Each row below has a hidden score, from 0 to 12, with 6 about the middle. What is it?
[ 0.3  0.2 -0.3  0.5  0.3 -0.9  0.1  0. ] -> 5
[-0.1  1.5 -1.4 -1.1 -1.   0.8 -1.2 -1.1] -> 3
[ 0.1  0.   0.7  0.3  0.2 -0.2  0.9  0.5] -> 8
[-0.2  0.3  0.2 -0.1  0.   0.4  0.   0.1] -> 4
[ 0.1 -1.8  1.5  1.4  0.7 -0.3  1.9  1.8] -> 10
[-1.2 -0.3  0.4 -0.7  0.3  1.2 -0.1  0. ] -> 1
[-0.4  0.2 -0.3 -0.4 -0.2  0.6 -0.1 -0.6] -> 6
[-0.3  0.7 -0.5 -0.9 -0.5  0.9 -0.9 -0.4] -> 3
[-0.6 -0.4  1.1 -0.2  0.5  0.8  0.8  0.6] -> 6
[ 0.1 -0.3  1.   0.2  0.4  0.7  0.   1.4] -> 4
[-0.1  0.   0.2  0.3  0.7  0.   0.5 -0.1] -> 5
[ 0.  -1.   1.   0.5  0.1  0.3  0.8  1.1] -> 9
[ 0.7 -0.2  0.   1.1  0.2 -1.3  0.7  0.3] -> 9
[ 0.1 -0.2  0.1  0.2  0.4  0.1  0.4  0.5] -> 6
[ 0.8  0.1 -0.8  0.6 -0.2 -1.5 -0.1 -0.3] -> 8
[ 0.1 -0.2  0.2  0.3  0.  -0.2 -0.7  0.5] -> 3
[ 0.6 -0.3 -0.5  1.2  0.  -1.6  0.7  0.3] -> 8
[-0.1  0.2 -0.5  0.4  0.6 -0.5 -0.5 -0.3] -> 1
[ 0.3 -0.9  1.3  0.6  0.9  0.7  1.6  1.5] -> 10
[-0.2  0.8 -0.8 -0.9 -0.6  0.2 -0.8 -1.2] -> 6
[ 1.2  0.   0.1  0.9  0.4 -1.3 -0.1  0.5] -> 8
[ 0.5 -0.4  0.3  0.9  0.3 -1.1  0.3  0.6] -> 7
[-0.1 -1.1  1.5  0.2  0.5  0.8  1.3  1.4] -> 10
[ 0.8 -1.3  2.8  1.4  0.7  0.2  1.6  1.6] -> 12
[-1.1 -0.1  0.1 -1.7 -0.2  2.1 -0.2 -0.6] -> 6
[-0.7  1.  -1.4 -0.9 -1.2  0.4 -1.  -1.2] -> 2
[-0.7  0.8 -0.8 -1.2 -0.8  0.9 -1.1 -1.2] -> 3
[ 1.2 -0.6 -0.2  0.7  0.4 -2.1  0.1 -0.5] -> 12
[-1.4  0.8 -0.7 -1.5 -0.5  2.  -1.6 -1.5] -> 0
[ 0.6 -1.5  3.3  1.5  1.3  0.6  2.6  2.6] -> 12
[ 0.8 -1.2  1.   1.8  0.9 -1.1  1.7  1.6] -> 10
[-0.9  0.8 -0.4 -2.5 -0.8  2.3 -1.4 -1.6] -> 6
[-0.4  0.9 -0.4 -1.3 -0.7  1.2 -1.3 -0.8] -> 4
[-1.3  0.7 -0.7 -1.2 -0.5  1.2 -0.6 -0.1] -> 0
[ 0.5  0.2  0.1  0.8 -0.3 -1.1 -0.1 -0.1] -> 8
[ 0.2 -0.6  1.1  0.8  0.4 -0.7  0.3  1.1] -> 6
[ 0.1  0.1  0.1 -0.1 -0.7  0.1  0.2  0.3] -> 8
[ 0.2 -0.1 -1.   0.6 -0.2 -0.9  0.1 -0.2] -> 6
[ 0.5  0.1 -0.3  0.2  0.2 -0.7  0.2 -0.4] -> 9
[ 0.2 -0.6  0.9  0.6  0.7 -0.1  0.3  0.7] -> 6
[ 0.9  0.3 -1.2  1.  -0.4 -1.5  0.3  0.3] -> 7
[-0.6  0.  -0.2 -0.7 -0.7  0.6  0.2 -0.3] -> 7
[ 0.6  0.4 -0.8  0.8  0.5 -1.4 -0.5 -0.2] -> 3
[ 0.6 -1.4  2.   1.3  0.6 -0.2  1.7  1.9] -> 12
[ 0.3  0.2  0.3 -0.1  0.1  0.8  0.6  0. ] -> 10
